(in the rows, 128 means zero)
One turn or mirror swaps these rows in pairs. Which row does each one swap with?
The rows were stretched afterwards, more along some directions than others.
q_960: [101 152 132 112 124 133 150 138 140 120 140 124 101 127 141 144 150 146
 116 136 126 123 151 122 133 154]
q_677: [118 143 141 145 132 106 134 141 148 131 137 133 123 116 140 152 130 122
 106 135 120 108 127 133 129 123]
q_227: [150 148 179 118 156 102 139 128 150 169 163 136 139 127 153 139 104 103
 135  99  91 123 132 157 143 138]
q_502: [149 147 178 113 157  99 150 118 152 168 166 143 126 129 159 135 106  99
 137  96  89 118 137 149 145 133]
q_814: [121 126 165 112 145 112 164 138 132 122 122 156 111 128 155 121 134 135
 105 122 112 110 128 143 132 121]
q_816: [108 138 130  95 131 137 156 128 149 142 150 133 109 129  89 127 159 166
 124 132 104 120 134 141 136 154]
q_513: [111 157 132 136 124 132 111 139 144 112 152 139 120 118 138 148 141 156
 102 114 110 105 130 111 147 130]
q_318: [105 145 144 120 115 110 149 132 168 140 141 175  94 117 169 124 130 125
 120 129 111 124 127 111 128 125]
q_232: [113 148 160  94 120 111 145 108 146 135 144 156  93 102 164 125 136 131
 115 126 100 119 128 119 149 139]
q_556: [121 143 138 147 130 115 138 143 140 132 131 129 124 117 128 150 128 131
  99 134 117 112 124 124 129 126]
q_549: [147 139 192 120 129 107 150 134 129 133 116 160 112  99 155 128 114 123
 107 127  86 129 135 139 124 125]
q_882: [111 143 152  99 137 127 162 139 148 144 138 143 115 126 100 121 151 153
 123 131  95 125 134 148 141 154]
q_411: [113 150 159 119 118 110 158 135 152 127 118 177  85 114 154 126 134 131
 111 129  94 121 126 119 127 128]
q_742: [140 130 171 126 150 109 156 120 164 126 156 157 117 111 141 117 129 107
 130 105 111 108 126 149 138 117]
q_132: [126 142 148 141 143 108 131 134 158 138 152 133 119 119 152 149 130 148
 126 138  99 118 129 115 149 117]
q_798: [119 166 138 109 134 124 167 126 159 136 142 135 106 126 136 144 136 135
 142 127 123 134 135 144 141 108]
q_420: [146 127 174 122 156 115 149 127 152 124 151 148 123 114 142 124 130 106
 135 105 107 101 131 150 144 112]
q_480: [ 98 151 124 123 131 125 160 123 135 122 129 146 101 113 143 120 139 152
 108 120 117 125 112 109 141 105]
q_832: [ 98 138 142 113 113 113 151 127 167 136 141 173  89 114 155 123 141 141
 121 136 112 121 131 115 129 120]
q_899: [118 153 145 129 141 123 106 153 150 154 154 115 136 123 147 153 131 134
 153 128 115 134 142 141 157 148]
q_890: [140 132 175 122 156 111 153 128 158 139 151 149 124 116 137 120 131 116
 138  98  99 110 122 155 155 128]
q_489: [118 144 148 111 122  97 151 149 127 115 150 146 106 105 124 143 122 144
 113 136 115 131 125 151 139 116]
q_277: [111 149 148 108 125 129 162 135 137 121 131 130  98 121 150 138 145 136
 123 136 119 122 157 128 132 149]
q_911: [119 144 146 139 134 120 125 140 166 142 146 127 124 121 139 145 142 164
 120 139 108 120 130 112 146 132]
q_103: [122 148 147 138 126 119 102 130 147 124 144 134 133 105 140 142 139 143
 106 115 103 111 125 123 151 130]
q_500: [120 155 156 121 121 118 148 140 159 147 127 168 101 122 159 129 131 131
 104 120  91 132 118 121 131 138]
q_81: [113 144 136 113 119  97 147 145 129 114 158 151 106 106 130 141 124 139
 119 136 122 131 128 141 134 107]
q_236: [118 123 155 109 146 107 169 133 132 125 133 156 107 126 155 119 136 130
 112 125 116 107 130 152 133 109]
q_877: [102 149 127 123 117 115 155 131 157 127 123 174  92 111 152 126 127 146
 111 129 107 126 118 109 123 116]
q_87: [114 154 144 111 128 131 141 141 136 122 139 125 108 121 150 151 146 143
 119 136 120 119 154 133 134 158]
q_142: [122 150 133 153 133 110 130 140 143 131 138 136 124 120 132 154 125 125
 105 130 122 115 123 130 125 128]
q_162: [128 143 150 137 138 107 120 143 154 136 150 126 125 114 140 149 131 166
 118 136 100 117 123 122 150 128]
q_220: [104 139 144 102 131 129 159 134 149 138 143 138 115 127  98 115 155 151
 122 136 106 122 138 142 131 143]
q_781: [138 128 173 123 152 107 156 126 155 139 154 161 116 117 156 119 125 101
 139  91 107 115 122 149 151 116]
q_408: [129 144 129 111 123 145 127 143 151 138 142 138 123 105 117 140 146 183
 134 131 108 125 135 127 132 135]
q_650: [113 155 140 127 134 119 113 127 144 117 159 141 123 116 147 136 135 143
 100 108 118 104 118 120 143 126]
q_345: [109 158 146 134 130 116 113 143 140 121 158 147 128 115 148 139 134 135
 105 110 113 111 120 126 156 128]
q_285: [153 142 173 121 156 108 140 123 141 163 159 141 134 131 147 136 105 103
 131  98  92 117 135 151 136 129]
q_705: [156 144 174 110 157 107 147 124 144 173 162 142 127 128 144 137 110 109
 134  93  88 120 132 154 145 141]
q_226: [130 154 150 125 155 118 105 154 134 148 158 122 136 133 154 147 134 132
 138 105 104 127 145 148 152 152]
q_110: [125 152 148 140 137 103 130 127 165 139 151 133 110 112 150 147 130 153
 119 139 102 123 123 111 150 134]
q_580: [105 144 133 124 128 125 169 136 128 122 117 139 104 118 125 116 136 156
 103 121 108 126 119 120 139 111]
q_491: [122 155 141 149 135 107 133 140 144 128 139 134 122 118 144 157 127 121
 105 127 116 105 125 132 131 129]
q_912: [119 142 159  91 114 111 147 109 141 133 131 158  96  99 167 126 144 133
 111 130  99 118 133 122 145 134]
q_267: [122 146 148 122 143 124  97 156 145 153 160 108 142 132 130 147 141 139
 145 120 112 137 140 149 151 160]
q_773: [124 164 151 124 137 125 170 138 158 137 135 143 108 133 147 149 134 101
 138 112 117 144 127 141 150 122]
q_837: [106 152 142 110 126 133 147 144 140 113 139 124 107 117 143 145 148 138
 126 146 133 121 155 128 134 143]
q_891: [118 151 145 114 141 117 111 146 147 153 151 125 127 127 153 137 140 124
 147 118 116 145 140 145 157 148]
q_361: [143 142 183 116 122 101 153 132 123 126 117 157 107 102 160 123 113 127
 101 135  95 130 132 135 119 124]
q_646: [152 146 180 114 154 100 138 119 147 168 156 135 132 125 160 136 106  99
 135 102  88 119 135 149 142 134]
q_127: [122 162 166 108 131 110 178 125 157 125 130 149  97 123 148 131 135 104
 139 128 124 142 139 141 141 114]
q_698: [146 151 193 118 127 102 144 134 127 142 125 151 110 104 160 135 110 126
 113 130  89 128 128 141 136 133]
q_753: [119 152 141 150 138 108 128 145 144 135 142 133 130 120 140 158 125 124
 104 125 113 109 119 136 133 129]
q_732: [136 143 135 106 132 135 118 152 147 143 145 143 126 110 109 143 150 181
 137 120  99 126 134 136 143 138]
q_897: [118 144 163  98 122 112 144 110 140 135 134 153 103 103 173 129 135 123
 112 123  98 121 133 124 149 140]
q_151: [126 151 135 151 134 110 131 138 145 141 139 127 127 122 138 158 127 132
 102 127 107 108 116 135 131 131]
q_366: [131 132 151 122 124 115 163 112 173 140 146 148 106 112 127 142 126 158
 134 131 101 129 133 125 142 147]
q_494: [121 147 148 129 142 122  98 162 137 150 150 115 140 131 140 146 138 150
 136 125 104 122 144 151 149 154]
q_129: [108 140 130 111 115 103 154 145 127 112 150 148 105 103 134 135 121 144
 113 146 126 131 131 133 135 105]
q_872: [138 142 134 100 127 134 129 145 146 150 141 144 121 109 108 141 152 183
 135 122  95 130 130 141 143 144]
q_231: [118 141 159  91 117 113 142 117 142 139 141 155 103 101 167 128 139 127
 120 127 102 122 136 128 150 133]
q_101: [101 150 143 110 132 117 182 122 164 121 152 149  98 130 152 129 136 109
 144 127 143 137 146 128 138 102]
q_999: [102 151 141 127 131 119 164 135 137 125 123 142 104 113 129 113 133 148
 109 118 112 129 119 122 146 108]
q_89: [109 156 144 115 133 120 169 122 165 133 152 131 103 137 149 140 140 107
 143 124 136 133 137 132 144 109]
q_307: [136 138 171 121 128 111 165 118 169 150 138 153 104 112 136 142 123 144
 139 122  96 134 128 141 153 155]
q_303: [131 155 165 127 145 123 171 130 137 122 118 163 104 119 134 135 141 117
 114 112 104 127 132 139 131 144]
q_458: [133 150 162 123 139 129 168 125 138 127 117 154 104 121 123 139 149 126
 120 118  96 119 128 141 134 151]
q_714: [156 143 169 119 156 105 142 124 146 169 157 136 139 130 156 139 107 105
 133  97  87 118 129 151 141 132]
q_128: [122 151 141 130 134 111 111 125 144 120 158 139 131 115 142 141 134 138
 114 104 112 116 119 128 154 129]
q_909: [130 149 166 126 140 128 162 132 137 118 113 153 109 121 127 132 143 118
 113 117 109 120 126 137 127 153]

Swapped with q_502: q_677
Swapped with q_897: q_87
Swapped with q_753: q_227
Swapped with q_81: q_220
Swapped with q_142: q_285
Swapped with q_814: q_307
Swapped with q_500: q_773
Swapped with q_890: q_162
Swapped with q_366: q_236

